Some points, one per row:
[  8 -27   1  14   7  34   3  24]
[-20  22 -11 -24 -27  56  11 -14]
[-10 -19  20  23  25  -8   0 -12]
[ 10  22   9  10  18  -5 -19 -28]
[-19  24 -14 -19 -21  55  17 -14]
[19 -1  8 21 17  5  7 20]
[ 11 -18  10 -17  34  12 -13 -28]
[ 15 -28  19  13   2   6  -1   3]
[ -8  -1  13  25  35  13 -11   2]
[ -8  -7  19  18  15   8  16 -14]
[ 19  10  -3 -11 -12   3 -24 -44]
[-27  45 -48  -8 -35  17   4 -35]
[-27 -48  30   4  11 -32   7   4]
[-16  50 -65 -58 -14 -28  -5 -34]
[ -3  17   3 -21 -51 -27  26  58]
[  7  35   7   0  20  33 -15  27]
[  3 -34   9  20  -6   1   8 -14]
Then 10 other points, each followed by its number:
[ 18  -9 -41  20  35   0   1  -7] 0
[ 31 -10  27 -25   4  -5 -10 -10] 1
[ 12  -2  18  14  31   0 -10  -4] 2
[ 21 -37 -30 -41  11 -34 -32 -35] 3
[ -6   9 -31 -11 -48 -37  43  50] 4
[-9 -4 12 29 33  8 -1  6] 5
[ 32   6   2 -10 -10 -18   0 -30] 6
[22 15 28  4 11 -8  2 12] 7
[-11  -6  10 -33  36  33 -24 -29] 8
[ 26 -18 -19 -19 -44 -42  24  33] 9
Which of these numbered points is nearest to each point below, looking only along the 2 directions in which the first points spread most? Its number follows each.
[  5  37  -6  19 -23   1 -45  -4] > 6
[-18   6 -13  19 -30 -36  47  22] > 9
[ 10  28 -32  15 -25  36 -25   7] > 6
[  3 -14 -20  32   4 -10 -11 -32] > 0
[-25  -5 -19  21 -33 -45  40  36] > 9
Now 10 new points, numbered from 0 again:
[ -4 -83 -20 -31  -7 -25  -9   4] 0
[ 18  -9 -17  -5 -41 -44  28  41] 1
[ -6   2 -10  14  43  21  11 -13] 2
[ 15  10  13  16  13 -10   7 -15] 3
[ 19  -3  12  20  10   2 -26  -5] 4
[-17   6  -9 -40 -50 -29  48  50] 5
[ -8 -33  34  15   2  -9  -8   0] 6
[-17   1  46  -4  12  -4  14  32] 7
[ 34  -7   5 -13  -1 -24 -16 -28] 8
[ -8   4   0 -41 -33 -17  50  56] 9
Which of these numbered points is nearest to each point below, looking only along the 2 directions in which the first points spread most? Its number follows each.
[-17   0 -15 -31 -15  -5  56  66] > 9
[-1  3 15 14 31 12 11 -6] > 4
[  3   6  -5  32  22   4 -28 -13] > 2
[ 23  39 -13 -45 -10  28 -43   5] > 8
[-34 -48  38  -7  11 -27  -5   2] > 6
